rotation ticks, each row followed by its count of ticks
The counts run from 0 to 713.
[168 138 155 143 127 119  93  91 170 134 168 114  95  74 158 140 128 155
 115 137 155 124 114 137 147 148 105 102 121  78 127 118 149 171  93 133
  89 119  97 135  92 139 117  91 142 126  93 154 115 199 169 117 164 156
 143]
574
[122 101 138 180 156 146 154 120 133 153  95 165 101  76 174 158 139 145
 120 128 140 146 160 131 139 141 145 120 101 138 140 167  99 145 134 127
 149 135 121  70 117  72  82 111 110 125 109 142 121 135  67 150 155 153
 122]
570
[160 186 152 105 150 124 129 131 143 123 148 182 128  70 117 141 100 132
  97  97 150 141 102 128 150 147 162 148 170  83  99 124 123 144 115 127
 112  97 102 118 108  84 146 112 126  92  79 159 155 127 143  94 150 162
 156]
459
[175 145 107 149 130 111  67 117 151 145 114 160 110  71 160 115 101 121
  67 135 149 162 107 130 139 165 150 139 128 118 121 121 119 166 130  76
  75 129 105 112 141 162 147 132 155  80 142 143 125 133 137  83 178 115
 205]
369
[116 112 146 150 125 109 132 111 174 107  97 142  59  81 182 152 140 127
 148 148 154 133 141 105  90 172  96 113 106 115  99 119 126 123 194 172
 116 116 118 104 169 108 149 123 115 191 142 154 122  93 117 135  94 149
 154]
413
[100 142 140 170 154 141  91 132  85 109  95 120  88  91 150 152 109 127
 137 163 123 173  89 154  84 155 152 126 128 156 135 131 152 156 127  98
  80 133 117  71 148 106 111 118 113 144 123 163 112 147 153  94 168  88
 193]
684
[138 125 163 131 135 123  51 108 146 135 110 190 133 101 174  98  87 131
 128 152 164 110 157  81 128 147 117 124 119  68  85 127 133  95 133 131
 130 104 123 133 150 129  95 118  84 113  86 151  96 134 160 106 121 143
 173]
78
[132 120  76 161 111 133 110 132 125 143 142 100  79  94 166 159 121 139
  85 127 109 153 123 142 134 169 140 135  96 112 105 156 113 204 109 107
 136 139 121  94 106 127  83 137 148 128 112 109 115 159  81 127 143 115
 156]
201
[172 148 139 167 110 160  93 106 138 141 141 111 101  82 168 135 114 106
 135 165 147 163 111  92 146 139 148 164 144 125 128 132 106 122 115 153
  63  98  98 120 134 102 117  91 109  90 126 145  52 143 130 133 136 156
 141]
538
[126 151 141 161 151 136 139 147 109 111 147 163 105 126 175 173 111 138
 138 136 132 150 121 125 114 142 119 145 132 120  88 130 131 157 132 142
 142 101 106 130 120  87  62  95 111 147  72 155 150 140 113 176  98 151
 189]
109
[125 147 153 126 145 145 110 127 145 143 122 125  68  90 113 145 163 114
 140  89 113 132 106 144  90 152 170 115 173  91 104 186 148 125 102 113
 112 121 159 130 113  63 135 126  99 160 114 146 121 110 138  68 125 127
 104]
118
[159 113 116 147 139 143 114 140 110 153 146 126  96  62 175 149 138 106
 116 142 110 154 146 131 141 162 173 166 137 115 108 157 125 180  83 115
 147 118  69 147 117  87 100 102 143  89 104 108 111 130  84 148 144 154
 154]
485
[149 169 135 164 135 136 121 123 158 145 132 154  76 116 169 133 147 146
  95 140 144 176  98 150 101 155  97  84 137  98 115 149 122 118 134 127
  87 105 125 110 116 100  99  83 147 116 131 177 105 113 118 148 161  98
 200]
617
[156 111 108 167 132 131  98 126 111 177 131 167  97 115 155 144  83 192
 114 128 118 160 163  60 102 152 119 116 120 120 102 111 107 108 149 144
 130 154 121 147 118 116 100  95  90 142 133  91 105 149 105 166 131 143
 171]
194
[134 145 153 163 148 150  88 147  98 107 122 138  59 123 159 144 112 158
 118 146 140 140  61 167 143 164 121 154 118  84 111 183 141 158  99 147
  83 117 127  79 140 116 119 151 118 109  84 170 112 169 128 124 141 116
 171]
302
[159 154 157 165 154 169  89 126 117 129 121 116 111 122 158 140 125 116
 161 161 186 136  93  92 155 116 139 146 156 120 124 159 130 106 160 173
  87  93 134  99 135 104 108  93  66 119  99 150 102 149 147 158 118 164
 130]
350
[145  94 155 131 136 161  90 112 139 111  58 172 103  60 158 109 106 142
 133 146 133 140 148 144 114 141 139 147 109 110 127 136 123 112 170 112
 117 127 103 105 163  73 147 117  90 125 147 147  81 105  81 112 137 152
 125]
691
[153 161 118 122 131 122  92 131 121 144 126 123 146 104 145 120 142 102
 144 132 130  93 123 121 124 141 138 112 147 132  78 149 131 127 168 118
 154 119 167 142 116  88  64  89  54 163  89  88 109 114 136 131  36 141
 134]
451
[161 134 129 117 124 128 111  92 170 181 123 110 143  26 126 136 147 101
 111 117 132 130 125 148 160 155 163 113 127 132 101 137 102 155 140  97
 134 107 138 107 118  99 112  98  96 131 151  90 107 135  78  94 113 159
  90]
511
[138 129 105 168 141 140 116 106 115 134 101 130 107 131 195 137 133 111
  93 122  90 135 124 109  92 139 143 114 114 183  87 148 132 147 167  72
 147 152 146 121 158 116  60 154 125 140 149 117 115 150 127 159 125  80
 166]
147
[128 144 121 167 162 119  77 108  89 130 115 127 152  92 177 123 112 130
 151 164 192 118 114  84 144  97 123 137 120 141 115 125 125 185 134  73
 123 134 115 132 124 118  92  87 118 118  99 117  82 164 169 100 127 183
 173]
163
[148 167 148 142 129 124 118 106 171 180 188 145  91  91 142 159 151 102
  82  78 135 154 105  92 109 157 162 116 156  99 110 186 137 115  97 151
 119  93 108 138  96 115 100 105 129 114 105 148 134 114 145 125 153 147
 172]
144
[150 143 131 140 175 112 118 114 124 139 166 182 147 108 157 138 122 116
 100 131 120 120 129 105 126 128 131 121 136 142  89 117 141 147 136  97
 141 171  81 120 136 110  78 111 136  92  91 123 156 168 184 124 153 153
 200]
520
[146 144 104 181 154 136  90 141 112 123 154  88  55 128 147 176 145 157
 124 129 151 168  71 124 144 139 149 132 121 126 129 146 136 205 133 139
  73 128 115  95 122 142 125 126 140 105 132 145 126 170 138 111 180 144
 175]
532
[125 131 106 184 166 130 133 124 102 151 158 114  81  69 143 196 134 147
 108 133 100 167 132 107 141 156 160 116 119 125 130 122 132 191 140 132
 107 143 103  74  93  80  88  95  98 156 132 126 146 154  88 133 156 148
 139]
7
[139 148 156 159 156 156 141  94 122 107  95 167 117 120 196 116 109 170
 114 139 150 148 127 116 117 112 109 144 135 156 148 158 126 135 118 121
  94 142 107 108 138  70  97 110 128  89  85 169 123 152 144 141 161 126
 151]
623
[ 97 134 115 209 168 143 103 128  85 121 149 132 126 132 119 159 108 183
 138 109 163 146 155  81  87 117 123 134 147 154 126 133 149 135 123 121
 103 158 157 129  90 117  88 101 106 147  91 116 108 174 157 124 134 131
 168]
441
[138 107 140 144 119 131 136 103 185 127 134 130  64  89 173 142 121 163
 137 157 154 160 149 131 135 153  84 111 103  66 131 128 143 159  98 156
 106 107  91 135 100 114 109 100 134 126  86 168 126 168 116 138 161 145
 159]
575
[ 94 156 147 166 158 142 136 145 102 148 128 149 123 135 154 152  95 189
 100 123 156 134 130 113 126 128 112 120 141  92 102 159 127 116 127 156
 159 119 156 113 101 110  48 111  91 139  64 119 130 150 120 154 108 121
 185]
671
[128 156 169 127 118 125  73 112 155 107 110 151  93 120 140 119  98 130
 113 120 123  97 129 132  84 173 102 128 145 106  73 170 135  76 135 143
 127 103 142 117 142 128 131 159  84 155 112 133  88 140 133 110  73  99
 151]
361
[169 136 124 148  80 108 131 101 171 115 102 161  70 109 157 139 140 143
 139 112 134 154 114 126 106 153 131 131 136 117  70 141  92 164 185 129
 110 132 138 146 153  89 160 140 143 131 133 149 150  66  95 135  91 140
 135]
371
[130 169 111 174 135 156 125 133 113 107  97 140  84 156 182 164 153 132
 151 106 137 129 108 112  94 134 145 140 145 115  74 183 109 168 145 125
 160 113 149 124 130  75  94 136 104 142  94 145 144  78 132 129  65 142
 147]
492
[182 158 157 132 120 151 117 120 171 175 158 149  91 109 120 143 133  96
  77  77  96 128  95 126 146 161 187 143 163 133  92 161 125  82 142 168
 120  90 112 104 124 108  99 105  92 115 115 136 119 133 127 146 119 120
 149]
706
[131 124 144 163 157 140  80 115 111 147 134 153 121  49 110 133  92 133
 133 117 151 122 134  97 119 134 163 150 166 118 145 119 144 149 105 131
 100 144 116 131  88  91 148 108 107 134  95 114 113 157 148  64 175 177
 132]
689
[137 109 104 170 110 177  93 122 119 148 146 125  92  74 115 149  94 162
 119 144 149 180 144  88 107 160 186 170 160 119 136 131 119 162  96 142
  80 123 110 114  77  84 125 124 130 119 100 117 103 156 112 120 174 135
 140]
254
[126 153 143 159 129 147 143 112 155 134 129 128  63 111 143 156 128 157
  77  69  97 116  84 172 106 161 139 131 142 156  98 200 143 161 111 123
 140 137 126 108 110 130 111 165 140 135 123 141 146 143 113 121 151  80
 115]
711
[ 95 148 101 144 163 137 101 132 113 160 137 183 132  72 162 137 102  98
  76 115 135 176 148  94 116 171 186 127 117 130 111 112 127 173 140  94
 126 148 119 105 135 134  93 137 128 115  98 142 164 135 142  86 164 120
 198]
85
[120 119 126 161 143 155 135 100 143 142  67 132 113  86 182 134 144 161
 118 117 151  94 129 126 166 109 124 102 101 162 118 192  80 156 185 116
 156 143 140  86 127  92  76 110  78 143 124 107 114 135  92 152 105 156
  92]
571
[144 130 131 132 105 167 100 102 171 140 102 133 112  44 142 141 130  91
 131 137 128 104 114 117 150 180 167 162 140  96 113 152 113 145 120 125
 142 107 152  99 103  75 124 140  73 135 101 129 134 142  69 117  98 138
  69]
638
[152 137 144 147 134  89  83 101 182 167 149 151 135  59 145 123 101 128
  68 112 135  94 125 115 158 135 142 141 112 124 113 160 129 147  88 121
 134 131 104 102 106 170 108 145 116 108 103 118 106 175 135  63 166 151
 168]
138
[173 167 133 135 129 110  86  78 183 171 152 108 138  76 144 102 149 126
  91  96 112 103 107 139 115 121 121 100 136 148  94 153 142 131 118  76
 136 126 145 165 109 144  83 102 129 131 134 105 104 135 169 104 139 117
 149]
615
